In the rows, 128 means zero.
Where one turn sends some rows of the set: a few examples, then the rows asked
rol: [148 111 127 119 120 133 116  70 106  97 142 120 147 126]
Gav: [156 142 115 112 136 176 100 115 117 119 143 107 108 129]
pid: [150 111 127 120 119 136 115  71 111  95 134 125 149 124]
Fena: [151 110 133 116 121 132 114  64 108 101 143 122 143 132]
sos: [157 115 135 116 123 136 110  63 116 100 136 127 144 136]
gis: [151 125 127 111 125 137 114  60 115  97 148 124 149 134]
lezud: [154 141 113 114 134 175 101 116 117 118 141 107 109 125]
fivo: [146 147 133 119 133 159 127 132  89 101 161 116 141 161]
mem: [138 133 125 137 120 151 118 105 129 120 127 149 162 146]
Fus: [145 116 123 118 119 136 117  69 108  93 145 121 152 124]
damu: [149 123 123 113 124 138 116  67 113  93 148 122 152 126]
mogeg: [124 132 160 118 127 176 106 121 102 101 127 123 133 153]
fozo: [155 136 117 116 134 173  99 117 113 120 140 105 105 128]
seni: [144 140 132 123 129 156 128 134  85 101 159 114 139 156]
rofu: [156 137 118 114 134 173  99 115 115 122 141 106 104 130]
Vanel: [139 127 124 140 119 147 118 109 126 121 122 146 159 142]
pafar: [154 154 121 128 140 161 100 108 130 115 154  89 131 153]
linag: [142 136 128 136 122 150 116 101 133 123 127 149 161 150]
Mafu: [120 141 155 115 128 179 107 119 106  96 130 125 139 151]
fonuk: [121 136 155 118 126 178 109 121 101  95 129 124 138 149]
Lev: [142 139 110 138 135 156 109 122 118 108 148  84 135 132]
Bila: [158 140 131 133 138 153  97 105 123 125 150  87 120 157]
Kefiz: [144 126 131 140 120 145 114 103 127 128 124 147 152 152]
sul: [150 149 139 118 134 157 124 126  92 104 162 117 136 167]
ligog: [154 118 132 114 123 135 111  60 113 100 147 124 144 136]
demu: [124 140 159 115 129 179 105 118 106  97 130 124 136 153]
gur: [125 136 161 117 128 177 104 118 104 100 129 124 133 156]
tosuz: [121 133 157 119 126 176 108 122 101  97 125 121 135 149]
lig: [154 137 114 116 132 173 102 120 115 118 140 104 108 125]
bis: [145 132 131 137 122 148 113 100 131 126 125 150 155 154]
miz: [154 127 130 140 134 150 101 114 115 125 143  83 117 148]
rutuz: [152 111 133 119 120 133 111  67 112  99 133 126 146 129]
bugu: [147 118 124 117 121 139 115  70 115  91 137 126 155 122]
movig: [147 134 137 127 128 152 127 134  82 107 155 113 133 158]
Nugo: [150 124 126 113 124 140 114  66 118  92 140 128 155 129]
niv: [155 123 132 113 125 139 110  62 118  97 139 128 150 134]
Gugu: [149 134 142 124 130 151 124 130  84 111 156 113 130 165]
duki: [146 153 112 132 140 162 107 116 126 108 155  86 137 140]
zosib: [153 142 143 119 134 153 121 125  88 110 159 116 131 168]
tolu: [146 128 120 143 131 149 106 122 113 117 142  81 124 135]
dul: [157 141 117 113 134 175  98 115 117 121 141 105 106 130]
muk: [140 124 129 142 118 145 116 107 124 126 121 147 155 146]

zosib goes to sul
rofu goes to dul
Now these:
rutuz goes to sos
mogeg goes to gur
miz goes to Bila
rol goes to Fena
Vanel goes to muk

Where one turn sends some rows of the set: a few examples, then the rows asked
rofem: [148 121 126 100 140 109 113 130 122 132 132 119 136  98 111 121 128]
gapi: [133 136  94 120 157 115 148 108 141 127 119 126 123 129 132 145 147]
Nido: [153 126 115 134 155 125 128 125 139 117 112 149 113 150 123 118 108]
gepu: [120 132  98 122 129 129  90 115 109 137 143 127 145 102 137 140 118]
Gosor: [151 143 102 128 156 127  96 106 136 103 134 129 134 143 121 148 121]
zunu: [124 136 125 138 122 120  94 150 115 136 124 130 132 116 128 101 102]
folik: [131 134 108 106 157 115 142 109 139 134 120 114 137 123 126 152 144]
difu: [121 131 128 142 157 108 141 149 128 133 116 125 123 150 114 111 125]
Nagog: [145 117 130 132 154 122 122 136 136 125 110 142 124 148 119 116  97]
ludil: [130 140 113 144 158 108 147 138 130 125 119 131 112 152 118 114 135]
lofez: [124 141 126 133 116 125  96 149 111 146 118 127 133 119 132 105 108]
mape: [118 130 100 126 157 118 142 118 131 116 123 124 135 125 127 145 162]
Tez: [155 121 126 124 148 134 119 127 141 104 106 149 127 137 126 120 117]
Tik: [150 152 109 113 158 116 111 103 142 127 130 111 137 141 119 152 118]
zad: [109 164 107 150 142 139 114 120 109 136 133 129 136 154 144 133 121]
fumi: [145 128 129 107 142 106 108 138 109 139 139 115 133 114 101 120 129]
gof: [125 135  97 138 139 146 134 112 127 126 111 154 123 138 154 132 125]
Fal: [115 132 108 135 138 153 126 112 115 135 116 149 137 135 157 137 120]
lus: [109 139  97 126 131 122 100 122 104 142 146 118 144 102 134 138 132]
pufip: [122 168  97 154 143 131 121 118 120 127 128 133 122 158 141 128 126]
Busot: [145 137 126 108 142 102 107 133 118 132 141 108 135 107 104 119 129]
nekad: [115 127 124 136 121 119 110 152 115 141 119 132 132 107 133 101 116]
Vuzo: [149 118 128 101 141 111 111 135 111 138 133 122 133 108 105 120 126]
radu: [118 134 126 130 116 126 107 149 112 148 114 129 133 114 135 105 116]
varuk: [121 129  96 120 130 122  88 117 111 146 137 119 143 106 132 146 118]
zoso: [152 153  95 125 158 117 115 102 143 119 130 124 123 147 123 146 121]
veleg: [112 133  95 123 130 118  96 122 109 149 139 115 144 105 131 146 129]
Zar: [127 152 123 143 153 110 136 144 129 113 121 119 126 149 113 113 148]
busat: [120 166 103 158 142 128 101 129 128 113 126 125 133 154 135 128 123]
zop: [115 123 103 139 137 143 129 122 134 116 102 149 134 126 153 133 133]

folik goes to Fal
lus goes to nekad
Now these:
Vuzo goes to varuk
Gosor goes to busat
Nido goes to zoso

